In the data rows, the value 128 means zero.
Each row below has a hidden score, from 0 to 30, with 15 about the middle. What is it? The score is a weighted sum of the row's numbers plus the product of two more (or one squared), each taken from its middle value.
[131. 144. 117. 110. 153. 166. 149.  97. 105. 122. 131. 143. 158.  89. 124. 133.] -> 10
[103. 102. 128. 133. 204. 160. 143. 108. 125. 104. 147. 136. 157. 146.  99. 126.] -> 17
[121. 143. 135. 117. 175. 153. 157. 105. 119. 116. 144. 144. 165. 100. 127. 139.] -> 13
[135. 194.  85. 154. 157.  93.  78. 112. 156.  87.  83. 100. 162. 112.  80. 138.] -> 8
[172. 111. 132.  97. 139. 111. 135. 140. 100. 178.  95. 115.  86. 188. 158. 113.] -> 15
[118. 134. 127. 132. 147. 136. 109.  89. 148.  75. 126. 127. 176.  99.  98. 128.] -> 6
[ 72. 173.  70. 155. 136.  63. 113. 199.  90. 149.  72.  61. 104. 110. 107.  94.] -> 20
[160. 125. 146.  96. 144.  69.  94. 147.  85. 135.  68. 109.  77. 174. 152. 124.] -> 14
[173. 134. 157. 129. 102. 178.  94. 109. 140.  90. 145. 171. 174. 159. 114. 159.] -> 10
[144. 158.  91. 112. 175. 141. 116.  85. 135. 108. 109. 142. 162. 125. 109. 129.] -> 9
[118. 200. 139. 168. 102. 100. 139. 177. 121. 149. 107.  80. 142. 116. 112. 146.] -> 17
[170. 134. 128. 115.  69.  88.  86. 145. 127. 121.  92. 149. 106. 141. 114. 127.] -> 13
[192. 154. 143. 119.  90. 176. 100.  90. 140. 101. 137. 171. 169. 128. 108. 159.] -> 4
[143. 179.  97. 111. 132. 115. 131.  93. 124. 106.  99. 149. 162.  72. 106. 155.] -> 15
[ 90.  89. 122. 123. 163.  93.  71. 179.  88. 174. 139.  99.  57. 175. 142. 122.] -> 13
[122. 128. 190. 129.  80. 144. 177. 142. 147. 161. 132. 103. 157.  96. 143. 135.] -> 19
[134. 133.  98. 121. 124. 153. 150.  87. 138. 119. 127. 135. 183.  94.  96. 123.] -> 9
[163. 104. 138.  95.  97. 130. 112. 146. 123. 127.  77. 143. 108. 173. 136. 113.] -> 17
[172. 122. 146. 122. 119. 158. 119. 108. 155. 107. 160. 178. 171. 139. 102. 140.] -> 8
[129. 121. 129. 135. 142. 149. 131.  84. 139.  72. 121. 141. 177. 118.  86. 130.] -> 18
[ 88.  72. 161. 144.  99.  85. 110. 160. 146. 112. 163.  87.  94. 139. 132.  97.] -> 17
[ 61. 118.  98. 140. 122.  91. 138. 144. 153. 103. 101.  93. 112.  83. 108.  80.] -> 16
[137. 170.  67. 132. 146. 151. 144.  96.  93. 107. 130. 119. 164. 123. 103. 126.] -> 13
[143. 184.  61. 151. 165. 121.  89. 115. 128. 143. 105. 135. 126. 123. 136. 136.] -> 10
[138.  71. 140.  95. 141. 117. 119. 143.  92. 167. 112. 124.  50. 183. 157.  94.] -> 14
[139.  86. 138.  98.  89. 131. 149. 151. 130. 149. 122. 154.  66. 141. 157.  88.] -> 19
[138. 151.  92. 113. 167. 146. 167.  85. 114. 154. 140. 123. 169. 104. 138. 136.] -> 15
[ 82.  89. 182. 146. 151. 116.  93. 127. 139.  85. 173. 139. 150.  93. 107. 162.] -> 10
[113. 151. 175. 150. 108. 145. 157. 145. 126. 148. 115.  99. 147. 110. 147. 128.] -> 13
[160.  76. 186.  79.  96. 143. 132. 138. 129. 153. 104. 148.  72. 147. 167. 101.] -> 16
[135. 145.  98. 119. 116. 146. 161.  67. 127.  89. 133. 163. 171.  86. 106. 132.] -> 17
[129. 151.  95. 119. 195. 130. 137.  99. 125. 129. 117. 124. 162. 130. 108. 117.] -> 11
[137. 120. 122. 156.  96. 123. 101. 162. 103. 120. 135. 121. 115. 190. 131. 113.] -> 20
[140. 127. 100. 109. 126. 162. 169.  66. 158. 101. 120. 157. 178.  78. 112. 123.] -> 12
[116.  89.  93. 107. 109. 106. 115. 144. 128. 155. 120. 123.  78. 158. 164. 113.] -> 18
[155. 110. 131.  92. 126.  96. 112. 155.  88. 144.  83. 127.  89. 165. 138. 122.] -> 17
[107. 123. 142. 140. 132. 119.  93. 125. 123. 104. 169. 136. 126. 135. 113. 147.] -> 10
[179. 178.  92. 105. 151. 133. 158. 114. 128. 166. 139. 173. 133. 115. 139. 173.] -> 20
[170.  81. 158.  91.  81. 152. 151. 139. 146. 147. 108. 184.  93. 142. 163. 118.] -> 19
[170. 118. 151. 122. 110. 163. 109.  94. 157. 115. 146. 163. 146. 142. 121. 160.] -> 8
[130. 103. 108. 128.  61. 100.  59. 150. 156.  80.  76. 131.  80. 143. 146.  88.] -> 13
[106.  91. 121. 153. 124. 167. 134. 159. 146. 152. 188. 135. 102. 138. 133. 112.] -> 14
[165.  98. 153. 110. 156. 173. 136. 113. 129. 145. 174. 178. 141. 160. 126. 155.] -> 11
[ 66. 149. 165. 177.  96.  91.  78. 187. 123. 113. 101.  59. 131. 136.  94. 113.] -> 10
[ 90.  85. 108. 188. 120. 114.  81. 213. 102. 168. 161.  79.  65. 172. 131.  97.] -> 9
[134. 121. 112. 137. 134. 188. 159.  87. 130.  87. 138. 155. 188. 112. 117. 128.] -> 24
[182.  98. 156.  67. 130. 118. 138. 136. 111. 158.  87. 163.  95. 181. 164. 120.] -> 17
[104.  84.  80. 132.  84. 128. 105. 163. 137. 115. 161. 138.  92. 131. 123. 108.] -> 14
[111. 122.  97. 149.  96. 107.  98. 163. 150. 125. 123. 108.  96. 153. 140. 106.] -> 14
[146. 105. 125. 126.  94. 137. 114. 142. 137. 125.  95. 129. 100. 159. 153. 118.] -> 16
[ 82. 150. 185. 146. 121. 102. 135. 164. 122. 130. 110.  72. 142. 119. 131. 125.] -> 14
[190. 164. 119. 116. 117. 173. 125.  95. 144. 141. 138. 165. 176. 126. 123. 149.] -> 9
[122. 134. 167. 139. 186. 112. 107. 158.  96. 133. 159. 131. 106. 152. 139. 149.] -> 14
[ 66. 187. 131. 198. 141. 103. 108. 174. 151. 107. 164. 106. 137. 117.  98. 165.] -> 20
[ 89. 200. 172. 199. 148.  92. 125. 179. 136. 122. 153.  84. 160.  98. 109. 198.] -> 21
[147. 172.  92. 116. 131. 149. 152.  87. 117. 118. 117. 149. 174.  88. 125. 146.] -> 14
[128. 194. 102. 159. 123.  89. 115. 152. 117. 170. 159. 124. 134. 106. 110. 171.] -> 18
[ 92. 151. 184. 158. 106. 101. 130. 133. 135. 104. 124.  76. 154. 157. 143. 145.] -> 15
[134. 153. 123. 151. 164. 118.  76. 137. 115. 123. 173. 124. 139. 167. 122. 162.] -> 8
[157. 201.  58. 135. 180. 113.  95. 128. 102. 172. 133. 132. 116. 170. 146. 148.] -> 16
[119. 151. 122. 124. 156. 140. 119.  89. 108.  84. 118. 143. 170. 131.  95. 129.] -> 16
[142. 141. 118.  89. 200. 114. 169.  80. 109. 138. 126. 142. 156. 117. 117. 140.] -> 16
[143. 149. 112.  95. 170. 126. 142.  87. 127. 114. 119. 134. 165.  96. 104. 126.] -> 11
[138. 167. 164. 107.  81. 116. 151. 131. 136. 156.  80. 101. 149.  77. 126. 139.] -> 17
[168. 155. 129. 120. 108. 165. 134. 110. 140. 110. 144. 182. 152. 123. 129. 168.] -> 17
[ 98. 142.  73. 100. 202. 124. 173. 111. 111. 167. 122. 107. 110.  73. 127. 118.] -> 23
[ 70. 157. 106. 191. 155.  54.  89. 138. 120.  76.  75.  27. 144. 157.  98.  90.] -> 16
[138. 166. 163. 117. 145. 132. 192. 140. 118. 209.  96. 106. 139. 101. 156. 152.] -> 22
[168. 132. 119. 124. 150. 163. 139. 107. 140. 145. 165. 160. 159. 162. 134. 169.] -> 13
[ 95. 139. 118. 126. 119.  69. 107. 145. 103. 123. 100.  74. 104. 129. 122. 100.] -> 13
[170. 109. 153. 110. 112. 144. 145. 138. 134. 160. 112. 145. 106. 185. 160. 113.] -> 16
[ 77. 223.  92. 204. 111.  65.  61. 210. 117. 124. 125.  63. 106. 123.  89. 138.] -> 13
[131. 149. 153. 143. 111. 148. 171. 149. 120. 173. 113.  90. 163. 112. 155. 160.] -> 14
[167.  74. 150.  67.  69. 149. 165. 121. 143. 150. 104. 179. 100. 111. 150. 117.] -> 17
[120.  81. 143. 147. 148. 171. 140. 139. 125. 124. 171. 147. 137. 152. 123. 135.] -> 19
[185. 138. 141.  93. 104. 118. 102. 131. 115. 133.  99. 128. 105. 183. 145. 119.] -> 11
[151. 148. 135.  96. 170. 138. 134.  69. 136.  86. 106. 141. 184. 122. 126. 141.] -> 9
[122. 127. 109. 104. 131. 138. 184.  88. 143. 155. 144. 148. 150.  52. 116. 131.] -> 23
[109. 158. 104. 154. 127.  81.  87. 173.  87. 112. 102.  53. 115. 189. 111.  79.] -> 9
[ 98.  86. 161. 133. 109. 108. 105. 165. 128. 141. 145. 112.  71. 150. 155.  97.] -> 17
[130. 105.  98. 102. 106.  98. 143. 158. 112. 184. 112. 126.  57. 138. 151. 110.] -> 22
[126.  92. 156. 156. 114. 138.  64. 137. 143.  73. 153. 132. 138. 169. 121. 117.] -> 7
[ 45. 130. 126. 229. 104. 115.  74. 192. 154.  83. 143.  94. 103. 126.  88. 108.] -> 29
[ 62.  71. 106. 127. 123. 114. 177. 127. 140. 135. 140. 112. 100.  92. 127.  71.] -> 21
[139. 136. 108. 123. 128. 167. 166. 130. 116. 182. 187. 168. 120. 117. 157. 173.] -> 20
[ 84. 168. 154. 164. 156. 110. 140. 142. 121. 169. 179. 109. 139.  90. 128. 172.] -> 22
